One turn moves every row onto another: examples first, then more rows asked:
Z627: [  2  -6   6  -4  -9   0   9  -1  11  -8   2  14  -2  13 -23  -4   0   2
  -5   4  -2   6  12]
Z4: [ -3   7   3   2  14  -3   4   4   1   1   3  11   8   8   3 -11   4  16
  -9   7   0   8   2]
Z658: [  3 -10  10 -10   2   0  13   0   9  -6  -3  15  -7   8 -17  -8   5   3
   1   5  -2  -1  14]
Z561: [  3   8 -11   3  -7   7  12 -14   2  -8   5   3 -11   4  -1  -1  -6  -7
   1  -3   6   0   2]
Z704: [  1  10 -16 -11  -5  -5   1   0   3  -2   2   1  -2  -5  -1   4   6  -1
   4 -15  12  -6   1]
Z607: [ -2   0   3 -10   2   8   1  10 -11   4  -3  14  -5   7   6 -12   3   7
  -2  -3 -14  -6   9]
Z163: [ -4   0   2  -4 -15  -5  -3   9  -4  -2  13   9   5   7   1 -14  -5   7
 -10  -3 -13   4  11]
Z489: [ -3  -4  -5   7  -5 -10 -11   2  11   4   4  12  -1 -10  -7  -4   4   3
  -7 -13  12   2   0]
Z701: [  2   9 -11  -9  -8  -9   1  -2   6  -6   2   4   2  -4   3   2   6  12
   4 -16  14  -7   3]
Z109: [  2   8  15   4   6  -2   5   3   6  -5   0  -2   2   6   2  -9   2   4
  -3  16 -11  -6   3]
Z483: [  2  -6  10   5 -14  -1   3   8   8   1   3  14 -11  -8   2  -7   2   9
   2   1  13 -16   5]
Z671: [  0  -8   5 -12  -2   0   2   4  15  -7   1  19   3  10 -19  -5   5   6
 -12   0  -1   8   6]
Z271: [  2 -11   4  -7   3   4  13   7   8  -9  -3  23   2  10 -12 -11   9  -4
  -5   1   0   5  11]
Z730: [  3   0  -6  -2  -4   0  -4  -2  14 -14   1  16  10   6  13 -12   1   1
 -13 -10  13   1   1]
Z374: [  2   2 -10 -10  -5   6  -4   0   3   0   3  16  -3  11  10  -9   0  -5
 -14  -2  18   3   7]
Z720: [ -1  -6  -6   5   7  -3  -8   5   8   4  -3   8  -6 -10  -8   2   0  -3
  -1 -12   7  -7  -7]
Z283: [  5   5  10  -4   9  -1   0  12   3   1  -1   7   7   8   8  -8   4  -2
 -14  14  -4   1   7]
Z337: [ -1   5  -7   2  -2   7   3   6 -10  -1  -3  14   5   9   3 -10   2  -3
  -6 -11 -18   3   6]
Z863: [  3  -5   5 -19   4  -1  -5  -2  11  -5   3   0 -14   0   7  -6  -4   3
  -1   4   8 -13   2]
Z324: [  3   3  -2   2 -14  -1   4  -7  13 -17  11  -4  -3   4   0  -5 -12  -7
  -2   0   4  -6  -1]
Z555: [  4   9   0   4   5  -1   9   8  -3   2   7   3   6   9  -1  -2  -4  -7
 -13  12  -5   8   5]
Z879: [  3  -6   2   7 -11   8   3  15   3   1  -3  20  -5   0   4  -5   0  -4
  -3  -2  14 -16   2]
Z200: [  1  -7   1  -3   0   5  16   4  10 -13   3  16   2   6 -19  -5   5  -8
  -4   0  -7   5   2]
Z864: [ 2  8  3  0 17 -4 11  2 -2  3  6  0 -1  2 -3 -2 -4  8 -4 11 -6  4  1]
Z951: [  0   3  -7 -13  -8  -1  -2  11   3  -6  -2   1  -1   5   5  -4   2  -7
   6  -6  15 -20   4]
Z241: [  5  -1  -1 -10  13   0   4 -11  10  -9  -5   7  -9  -5   9  -4   2  10
   3  -7   5  -9  -1]
Z631: [ -1  -2   4  11 -18  -9  -1   0  11   1   9   9  -7 -11  -6  -5   1   8
  -2  -5  11  -4   5]
Z516: [  0   3  -1   1   2  -4   3   1  -3  -6   2   2   2  -2  -2  -6  -2   1
  -1 -12 -26  -1   3]
Z895: [  0   7 -16 -13  -5  -1  -2   8   0  -2   0   1  -1   2   2   0   5 -11
   2 -10  14 -11   1]
Z574: [ -2  12   6  13  -1   0   7   1   4  -6   4   4  10  11   0 -12   2   7
  -7  10  -5   5   2]
Z785: [ -1  -4   4 -10   3 -11  -7   7   1  -3   5   7   5  -2   4 -11  -1  12
  -8  -9 -18   1   7]
Z78: [  1   4  -3  -6 -16  -4   2   7   6 -12   0   1   2   5   6  -5  -1   2
   8  -7  14 -21   5]
Z556: [  2  -4  -6  11  -2   7   2  11   3   1  -3  12  -6  -3  -6   2  -4 -12
   0  -7   7 -13  -6]
Z130: [ -3   2   6  -5 -11   2   5   6 -10   0  10   4  -8   6  -2 -11  -5   7
   1   3 -16  -6  10]
Z820: [  0  -9   6 -12   6   1   9   3  15 -11   1  14  -1   2 -20  -2   5   3
  -4   0  -8   3   0]
Z322: [  2   7  -6  -5 -17  -8   2   1   8 -11   1   5   6   2   6  -4   2  12
   4 -12  16 -13   6]

Z556 moves to Z879
Z863 moves to Z324
Z607 moves to Z130
Now find these:
Z109 moves to Z574
Z658 moves to Z627
Z78 moves to Z322

